The rows of A fall into 4 groups, which share some directions, and each row is roughly a mix of its group's hidden directions.
A:
0.920 0.575 -1.947 5.367 -2.126 1.340 -0.482 0.747 0.844 -1.055
1.367 -1.325 1.536 -2.293 -0.990 2.976 -2.071 -3.998 1.106 -0.349
1.044 2.414 2.883 -4.225 2.487 -1.316 0.913 -0.219 0.131 -0.896
1.038 2.028 -1.471 4.775 -1.466 1.994 -0.689 -2.000 -1.392 -0.080
1.924 1.988 -0.758 1.708 -0.075 -0.770 -0.302 5.450 0.920 -0.561
0.878 -2.183 -0.210 -0.719 1.534 0.463 5.514 -1.873 0.007 0.341
-0.701 0.554 3.216 2.227 -3.738 -1.996 -1.048 0.528 -0.612 2.625
2.466 -2.833 0.981 -0.276 -0.120 2.477 0.063 4.185 0.403 1.929
-1.665 -1.921 2.559 -3.713 -0.079 -1.426 2.391 -1.131 -1.722 -1.973
0.309 -2.768 4.002 -0.447 0.163 1.294 -2.815 0.517 -2.862 -0.805
-1.569 -0.196 -4.081 -2.255 -2.266 1.878 -1.765 -0.367 -2.543 0.280
-0.364 -0.218 -1.685 -0.198 2.038 -2.208 1.243 4.508 0.466 2.920
1.642 2.196 -4.144 -1.257 2.317 -1.565 -0.149 0.533 0.628 2.813
1.342 -0.358 -3.541 0.498 2.236 0.590 1.456 4.262 0.310 1.502
0.289 -2.304 -2.556 1.199 0.350 2.542 0.681 2.601 2.514 3.033
-4.398 -2.468 0.696 -2.825 -0.243 0.778 -2.284 1.080 1.212 0.525
3.487 -2.693 -0.059 -1.211 0.869 2.769 2.957 -2.068 0.235 0.568
-1.361 0.990 0.480 -1.528 2.662 1.499 2.102 1.493 4.497 -1.046
-2.812 -0.655 0.634 0.610 0.060 -0.324 1.934 4.489 2.829 1.259
-0.131 0.591 -4.131 4.623 0.387 -1.331 -0.474 0.620 -1.052 -0.507
-0.615 0.320 1.223 3.489 -0.542 1.292 2.768 2.897 2.796 -1.647
0.947 4.171 -3.407 0.341 -1.341 0.680 -2.948 -0.109 -0.848 -0.996
2.262 -2.020 4.828 -1.626 1.755 -0.168 -1.676 -0.593 1.130 0.062
-4.105 -2.858 -1.654 0.411 -0.132 1.427 2.763 1.420 1.466 0.964
-0.858 0.866 1.280 -0.384 -3.387 0.956 2.831 0.799 -3.582 -2.357
-1.054 4.001 0.809 1.008 -2.300 0.987 3.011 -0.523 1.710 -2.320
0.454 2.237 -2.806 0.965 1.510 1.266 1.279 3.341 -3.453 0.276
-0.126 -1.265 0.554 -2.238 2.279 -0.459 -3.941 -3.332 1.485 1.237
3.249 0.889 0.338 0.470 -0.470 2.074 -4.122 -1.154 2.858 -0.073
2.277 -1.493 -0.380 -0.745 3.504 2.351 -0.341 3.254 -0.602 -2.390
-0.234 -0.304 -5.939 -0.495 0.746 0.694 1.232 0.981 -0.498 1.808
-2.590 -0.429 1.800 1.311 -0.910 -1.237 -2.398 -3.600 0.049 3.127
-0.492 0.630 -3.735 -0.410 0.349 -4.809 -1.406 -0.366 -0.398 1.556
1.251 0.319 -2.209 -4.076 1.566 -0.416 0.282 -2.218 -3.442 -0.252
-1.782 -1.513 -3.679 -0.174 0.970 2.854 0.096 -0.019 -2.959 2.412
2.826 -0.779 -1.198 -1.733 2.360 1.082 -3.900 0.509 -1.256 2.424
0.334 -0.317 -3.346 0.476 0.882 0.448 4.751 -1.326 -0.871 2.235
0.040 0.207 0.550 4.555 -0.096 -1.301 3.445 -2.585 1.117 -0.320
1.230 0.450 2.704 3.828 -3.017 -1.121 0.974 -2.066 -1.771 0.555
0.401 -1.514 -1.474 2.722 1.080 1.553 0.201 -1.103 -3.644 3.543
0.109 -1.517 1.428 -2.985 -1.345 0.334 -1.054 -1.812 -4.362 -2.024
3.649 -2.502 -0.360 0.205 1.467 2.502 3.280 -0.686 -1.418 -1.143
-0.947 -2.161 2.852 4.027 -0.169 0.398 2.245 -1.929 1.887 -0.521
0.585 -0.014 -1.868 3.090 0.533 -2.059 4.622 -1.789 0.024 0.480
3.620 0.178 -2.815 -1.075 2.262 2.975 0.480 2.030 0.726 -1.278
3.267 1.193 -3.520 2.631 0.385 1.572 -1.016 -0.371 1.563 -2.249
0.070 2.484 -3.167 0.823 -2.623 1.218 2.222 3.323 -1.215 -0.006
2.385 0.360 1.287 -1.273 0.269 -3.286 1.005 -0.921 -4.511 0.727
3.335 1.638 0.734 0.305 -1.751 -1.487 -1.682 0.095 -4.291 -1.317
0.771 -2.035 -3.049 -2.358 2.733 0.397 -1.712 -3.270 -1.363 -0.015
1.328 0.139 -3.011 -2.513 2.040 1.310 -0.883 -4.191 -1.037 -0.481
-0.078 -4.303 -1.401 -1.800 0.313 -0.442 -0.059 3.968 -1.632 0.518
1.412 0.048 3.071 -0.381 -0.224 4.374 -1.938 -1.960 -0.711 -1.960
2.461 -2.004 -3.354 -3.185 1.837 0.383 -0.046 2.700 0.206 0.612
-1.127 0.678 2.397 -3.812 -1.347 1.458 -3.104 1.926 0.294 -1.822
0.270 2.554 4.561 0.160 -0.692 -2.195 0.866 2.516 1.475 0.848
-0.276 -5.288 -0.344 1.042 0.207 1.538 0.263 2.358 0.473 2.279
-0.211 1.079 -2.910 -0.665 1.446 -4.397 1.452 1.884 -0.238 2.333
-1.304 -1.326 -1.032 -0.480 2.438 -0.753 -4.038 -3.797 -0.481 -0.694
-1.898 -2.141 -1.294 -0.409 2.243 -4.262 0.736 -0.889 -2.387 1.564
0.454 -0.729 0.570 0.630 -2.774 0.509 4.367 -2.633 1.479 -2.256
-2.024 -2.593 -0.223 3.699 -0.237 1.067 2.407 -2.104 2.248 1.296
-1.611 -0.098 -0.360 -0.977 1.835 -0.435 2.475 4.082 -1.712 3.120
-2.609 -2.711 -0.035 0.630 0.769 -3.488 -2.279 2.983 -0.541 1.002
2.547 -1.670 0.708 1.830 -0.390 2.234 0.760 -4.721 -1.237 -0.190
-0.460 1.432 -1.510 3.407 2.282 0.929 2.037 1.618 -1.841 3.212
1.290 1.571 0.918 2.153 2.865 1.492 3.519 -2.490 0.780 1.862
2.548 -0.061 -0.043 3.266 0.066 1.515 -3.236 -2.628 1.277 -2.055
2.274 -3.241 -3.344 0.453 -1.152 1.272 -0.696 3.008 -1.153 -1.352
2.545 2.884 -0.258 -3.416 1.013 1.325 0.492 -2.651 -1.033 -2.247
-0.001 -1.822 -0.471 5.135 1.712 -0.213 -2.801 -0.535 -1.174 -0.552
-3.194 0.416 1.081 1.284 -0.944 -2.236 0.847 2.012 3.299 -2.822
1.620 0.486 -1.992 -1.014 0.367 -0.853 4.024 -4.193 0.184 -0.412
-1.208 1.199 -1.713 4.650 -0.630 0.925 -0.518 1.151 -3.044 1.773
1.519 -1.705 1.010 1.169 -0.586 1.802 3.241 1.427 -2.586 -3.504
-0.290 -3.922 3.130 1.708 -0.993 0.387 2.808 0.709 -0.814 -2.082
-0.449 0.311 2.045 -1.860 -0.731 -3.697 1.610 1.332 -2.713 2.971
-0.390 1.609 -2.626 -1.003 2.164 -0.647 -2.115 -0.633 0.566 4.664
2.094 -1.820 1.624 -1.415 0.292 -0.038 -5.005 0.762 -2.150 0.159
-1.217 0.511 2.240 -4.462 2.308 -1.394 1.776 2.324 -0.056 -0.448
-0.708 -4.629 -0.491 0.321 0.343 -0.143 0.882 3.627 -2.186 1.255
-0.675 0.781 2.926 1.576 -2.040 -0.477 -1.691 -2.789 2.066 3.360
-0.065 -1.945 1.535 2.170 1.225 -5.097 0.690 -1.269 -1.384 -0.605
2.294 -4.447 0.285 -0.190 -1.945 1.460 -1.380 -2.850 -1.261 -0.112
1.376 0.903 -3.069 -3.536 -1.219 3.133 0.946 -1.654 0.776 1.592
-1.691 -1.781 -1.158 0.130 2.503 -0.851 -0.928 0.174 3.856 3.544
1.099 -1.685 -3.052 2.195 0.325 0.399 -2.286 -1.295 1.191 3.992
-2.202 -3.284 -1.573 -1.873 -0.362 0.238 -3.896 -1.530 -1.351 1.243
0.516 -0.074 0.634 3.212 0.263 -2.345 -3.136 -0.725 0.534 3.937
2.519 -0.918 -0.015 -0.846 0.396 -1.972 -0.587 -2.537 -4.888 -0.263
0.810 0.041 2.602 -1.150 1.956 -0.876 0.573 5.272 -0.866 0.694
1.886 -1.898 -2.402 -1.680 2.985 -0.095 2.886 0.528 -1.703 2.553
1.303 0.580 -3.026 -0.808 -0.829 -1.457 -4.882 0.232 -0.489 1.979
-1.322 3.426 -2.466 0.801 -1.856 -1.113 -3.877 1.068 1.267 0.170
3.046 1.736 2.490 -2.319 -1.306 -0.989 -0.546 -0.596 3.480 -1.838
-1.005 -0.374 -2.892 0.734 -1.950 1.848 -3.549 -3.459 -0.930 -0.038
1.774 0.648 -1.738 1.791 1.692 -1.836 1.489 -2.601 1.255 4.014
-3.088 2.490 1.175 1.335 -1.075 2.570 0.526 3.817 0.837 -0.703
-0.107 -0.451 1.798 0.200 -2.501 -2.352 4.703 0.886 0.614 -2.036
2.388 3.516 -2.059 -1.234 0.209 -1.254 0.075 2.482 3.329 -0.061
0.047 -1.629 2.548 -0.131 -0.584 1.640 -3.830 -2.717 -2.398 -1.644
2.363 -1.957 -0.414 -1.400 3.034 1.649 2.186 -1.921 -2.435 2.199
1.347 -2.481 1.877 1.248 4.266 1.448 1.248 2.375 -0.810 -1.223
3.097 -4.562 -2.310 -0.489 1.026 0.823 0.205 0.427 1.699 1.373
1.419 0.271 -2.050 -0.971 -0.975 -0.536 -3.481 -2.097 4.177 0.514
0.147 1.209 2.158 2.521 0.393 -0.273 2.394 0.462 2.074 4.442
-0.406 -2.684 0.948 0.641 1.501 -0.353 -4.968 -1.136 2.287 0.664
-1.159 0.067 1.108 -4.249 -0.720 -0.847 -1.401 -3.260 -2.522 1.375
1.307 -4.125 0.105 -0.958 3.406 2.355 0.290 0.314 -0.857 2.230
-3.140 1.500 0.926 3.191 -0.167 -1.883 2.390 3.156 -0.436 0.325
-2.607 1.423 -0.907 3.534 -1.916 -1.318 -2.765 0.985 1.828 1.789
-1.488 1.956 -0.678 2.629 -1.875 -1.317 -1.952 1.202 4.332 -0.128
-2.561 3.637 2.018 0.552 -1.291 -2.556 -1.008 1.608 -0.086 -2.594
-2.970 -2.174 4.758 -1.446 0.693 0.123 0.660 0.638 -1.555 -0.818
0.876 2.758 1.649 -3.428 0.972 0.201 -0.106 -4.220 0.047 -1.023
2.471 -1.879 0.438 -0.437 2.332 4.675 -0.150 -1.343 0.759 1.730
2.932 0.920 1.478 -1.241 0.139 0.604 0.597 4.499 -1.997 2.137
3.643 -0.059 0.750 -3.039 2.294 -0.846 1.425 -2.492 -2.313 -0.237
4.172 1.904 -2.262 -1.864 0.237 1.202 1.091 -2.899 1.406 -0.084
-1.524 -1.867 -1.129 3.546 -0.061 -1.051 -3.077 -2.317 -2.156 -1.563
-2.716 -0.099 1.709 1.036 1.105 0.330 5.094 1.462 1.128 -0.793
-3.277 2.021 0.468 0.998 -2.403 3.012 -2.749 1.912 0.536 -0.566
0.116 1.105 1.771 -1.996 -2.896 0.126 -2.880 1.068 -3.307 -2.360
-1.635 -2.001 2.432 1.881 -1.413 2.581 -0.006 4.147 -0.167 0.827
-0.193 -0.064 -1.737 -0.435 1.915 -1.033 2.282 4.231 -1.777 -2.908
-0.049 3.023 -1.012 3.073 -0.034 -0.374 -0.495 -0.339 4.625 1.092
1.706 -0.964 -1.680 -1.915 2.765 -3.308 -0.820 3.044 1.541 1.214
1.088 2.858 -2.877 -3.334 2.667 0.820 -0.405 1.162 2.152 0.173
1.556 0.992 -4.491 2.789 -0.301 1.336 2.127 -2.103 0.724 0.031
-0.232 2.023 1.744 1.283 -2.231 3.506 -3.000 2.327 1.162 -0.912
-0.496 -3.516 -2.126 1.732 1.581 -0.293 -0.759 -3.031 -3.078 -0.868
-3.880 -2.016 -2.017 -0.014 -0.480 -0.024 1.072 0.871 1.747 3.784
Here is one row of each group, with its name. Which group are the others in?
-3.389 1.359 -0.352 0.732 1.064 -0.852 -2.981 -3.644 -2.099 -0.530 -> (31)
-1.151 -0.924 -0.237 -2.196 -2.740 -0.487 -1.902 -2.141 -4.276 1.191 -> (13)
-1.748 -3.586 0.890 1.557 -3.402 -1.128 -1.611 2.290 0.337 -1.666 -> (63)
1.765 2.392 -1.998 -0.894 -2.588 -1.612 -0.728 -2.279 2.165 3.061 -> (5)

-3.661 -1.709 1.672 2.352 -0.977 1.856 1.250 -1.617 -2.989 0.736 -> (31)
0.479 1.511 0.762 -1.860 -0.093 -3.492 1.103 -1.006 -1.608 4.374 -> (13)
2.208 -0.722 -3.053 3.788 -1.691 1.331 -1.955 -1.090 1.938 0.488 -> (63)
0.583 4.397 1.430 -0.155 0.260 2.738 0.474 2.142 2.561 -1.422 -> (31)
1.402 -1.060 1.925 -1.190 2.727 0.873 -0.419 3.734 -0.293 -3.477 -> (5)
1.479 -0.756 1.803 -1.024 -0.839 0.424 1.625 -4.785 -2.272 -2.015 -> (31)
1.068 -1.509 -2.060 -3.247 2.075 3.443 -1.167 1.599 -1.498 1.477 -> (5)
2.525 2.747 -1.866 -0.381 -1.936 1.410 -1.115 -0.415 -0.224 -4.236 -> (63)
0.074 -1.208 2.351 0.852 -1.532 3.826 -3.334 -0.769 -2.508 0.016 -> (31)
1.267 4.071 1.040 -0.464 -0.666 0.370 -1.456 4.514 0.184 0.344 -> (31)
-2.865 -1.169 2.934 2.435 -0.424 -3.721 -0.107 -1.203 -1.302 1.186 -> (5)
3.137 1.924 -2.628 -0.599 -1.357 0.041 3.825 0.819 1.673 1.395 -> (31)
